Some points, one per row:
array([  7,  37, -12, -17,   9,  -6,  29,  29,  42, -38, -37,  26,  37,  13, -21,  46])
array([ 27, -10,   2,   8,  -3,  35, -30,  11, -37,  -3,  27, -18, -25, -10,   7, -23])
array([ -5,  -7,  42,  -9,  10, -16,  -4, -28,  -2,   2, -35,   3,  20,   7,  24,  -5])
array([ -3,  -2,  20, -19,  31,  -7,  -9,   1, -12, -15,  -5,  -1,  14,  27,  16,   4])
array([ 15, -30,   1,   7,   2,  27, -21,  12, -45, -16,  40,   6, -29,  -2,  13, -41])
array([ 26,  12,   0,  -2, -13,  33,   3,  22,  -4,  -2,  11, -25, -24, -27, -25,   0])
array([ 22,  65,  13, -49, -18,  -5,  75,  41,  59, -17, -11, -21,  32, -15, -63,  73])
array([-51, -35,  -8, -10,  20, -36, -16, -23,  -7,   0,   4,  42,  -5,  18,  22, -11])
array([ -7,  14,  -5, -21,  12, -20,  15,  12,  17, -35, -10,  25,  22,  17, -15,  23])
array([ -5, -12, -14,   4,  31,  -3, -18,  -5, -11,  -5, -12,  22,   0,  26,  23, -12])
array([-22, -43, -82,  32,  85, -80, -98, -75,  -9,  15, -51, 103,  41, 127,  90, -19])
array([-14, -19,  -7,   1,  11, -24, -15, -17,   7,   0,  -5,  11, -11,  17,  14,  -5])
array([  4,  20,  -7,  -8,   2,   0,  17,  22,  23, -21, -11,  26,  11,  -2, -20,  22])
array([-11,   3,  -5, -22,  12,   5,  -5,   4,   9,  19,   0, -12,  -6,   1,  -8,  11])
array([  8,  11,  -7,  -9,   2,  23,  16,  49,   8, -31,  13,   9, -10,  -8, -27,  15])
array([ 63,  75,  15, -39, -13,  25,  53,  64,  31, -34,  -4, -36,  16, -19, -61,  55])
array([ 21,  17,   9, -22,   3,  -8,  14,  19,   9, -34,   0,   6,  23,   5, -11,  16])
array([-21, -31,  -7,   4,   5,   7, -17,   6, -16,   3,  24,  13, -32,  -4,   6, -21])
array([-24, -12,  30,  12, -55, -18,   6, -37,   3,  67,  16, -94, -16, -37,   4, -11])
array([-40,  -7, -70,  56, -12, -17, -18, -80,   3,  84, -50,  33,  -3,  -7,  25, -23])
array([ 15, -23,  -7,  15,  -3,  16, -15,   1, -38,  -4,  30,  -5, -28,  -4,  11, -38])
array([ 24,   5,  -6,  43, -54,  61,  -2,   7,   2,  55,  12, -82, -51, -84, -27, -11])
array([125,  44, -22,  10, -31, 127,   7,  68,  -5,   1,  28, -49, -24, -51, -57,   8])
array([-25, -31,  10,  -4,  38, -16, -27, -15, -27,   2,   9,  13,   0,  34,  40, -26])
array([  4, -48, 103, -21,  43,   0, -35, -14, -83, -13,  50, -46,  -2,  31,  72, -51])
array([ -66,  -35, -124,  127,  -66,   35,  -33,  -45,    8,  127,   -1,    4,  -98,  -52,   16,
        -47])
array([ -2, -29,  26,  22, -21,  12, -12,  -6, -24,   8,  36, -24, -29, -25,   9, -39])
10 more points follow, each with its number after it:
array([  2, -27,  -9,  10,   4,  13, -14,   3, -36, -10,  25,  14, -30,   0,   8, -30]) 0
array([-18, -12, -65,  25,   5,  26, -13,   6, -13,  18,   9,  34, -33, -17,  -5, -18]) 1
array([-15, -27,  13, -61, 116, -67, -92, -29, -61, -29,  20,   7,   0, 114,  57,  -5]) 2
array([ 46,  30,  -5, -12,  -6,  28,  18,  33,  14,   4,   5, -20,  -4, -20, -38,  21]) 3
array([ -2, -22, -37,  18,  -3,  10, -12,   1, -12,  14,  12,  33, -26,  -4,  -1, -20]) 4
array([-14,  35, -31,   2, -27,   5,  20,  11,  46,  38, -16, -16, -14, -22, -31,  32]) 5
array([  1,  24, -39,  30, -33,  30,  30,  31,  36,  20,  -2,   9,   0, -37, -45,  19]) 6
array([-15,   8,  -2,   8, -31,  45,  50,  82,  27, -38,  23, -20, -55, -60, -47,  17]) 7
array([  29,  -15,  -33,  -12,   44,    6, -113,  -17,  -76,   31,   65,  -52,  -43,   35,   17,
        -27]) 8
array([-16,  15,  16,  38, -61,  27,  34,  -7,   5,  33,  -7, -44, -11, -63,  -5,   1]) 9
Which of these numbered points is nearest to each point below, ignoring the 3 directions in which the first points spread most? Its number follows each.
array([-38,  -2,   8, -36,  12, -37,  13, -12,  21,  -1,  -5,   0,  -2,   8,  -5,  22]) > 5
array([ -7,  -9,  -2,   6,  65, -43, -41, -30,  -7, -18, -52,  73,  60,  82,  51,  -2]) > 3
array([  1,  68,   8, -51,  -4, -17,  61,  32,  68, -31, -28,  -1,  39,  -4, -54,  94]) > 5
array([ -5, -20,  71, -47,  26, -32,  -7, -24, -29,   2,  25, -29,  11,  30,  37, -15]) > 5
array([ -6,  18,  25,  25, -26, -16,   8, -69,  34,  45, -80, -34,  57,  -8,  29,   1]) > 9
array([ 18,   7,   1, -19,   9,   7,   9,  37,  -1, -39,   6,   7,   1,   3, -16,  16]) > 0
Here are 10 other points, each followed by its number:
array([  2,  74,   9, -65,  -2, -21,  60,  36,  57, -30, -34,   0,  37,  -4, -54,  95]) 0
array([  6,  34,  22, -20, -34, -10,  45,   1,  25,   6, -12, -52,  14, -11, -18,  28]) 1
array([ -50,  -21,   80,  -80,   24, -110,   15,  -36,   -6,  -24,    8,   -7,   30,   37,   37,
          6]) 2
array([  0,  17, -16,  -5,  -6,   1,  17,  24,  24, -12,  -4,   8,   9,  -6, -30,  22]) 3
array([-82, -23,  20,  17, -25, -23,   5, -52,  -4,  63,  14, -21, -12, -24,  11, -18]) 4
array([ -7,  52,  21,  14, -32,  10,  34, -22,  34,  15, -73, -58,  39, -26,   6,  32]) 5
array([ 20, -26, -11,  10,   1,  17, -22,   3, -36,   4,  30,  11, -26,   1,  13, -34]) 6
array([-25, -30, 127, -71,  34, -67,  -7, -43, -40, -11,  36, -23,  23,  56,  65, -19]) 7
array([ 29, -12,  42, -12,   5,  12, -14,  -1, -41,   4,  38, -51,  -7,   2,  14, -22]) 8
array([ 11,   5,   5, -16,  -1,  13,   6,  13,  -4,  -4,  11, -13, -10, -10, -15,   7]) 9
Which of these numbered points is nearest to each point below, ignoring the 3 directions in which the first points spread most? Its number follows each.
array([-127,  -30,   58,  -86,   52, -127,    9,  -75,    4,    3,  -12,   22,   50,   70,   45,
         13]) > 2
array([   5,   81,  -10,    6,  -22,   -6,   35,  -20,   81,   12, -127,  -17,   66,  -14,  -13,
         59]) > 5
array([ -9,   2,  30,  -9, -52, -30,  31, -28,   9,  29,  23, -48,   9, -10,  -3,  -1]) > 1
array([ 12,  -2,  11, -11,   5,  10, -10,   3, -21,  11,  18, -23,  -6,   0,  -1,  -9]) > 9
array([ -5,  21,  27,  29,   1,   5,   7, -21,  17,   9, -76, -19,  52,   0,  24,  10]) > 5
array([ 10, -18, -25,  18,  -3,  26, -20,  11, -22,   3,  19,  15, -29,  -7,  -2, -21]) > 6
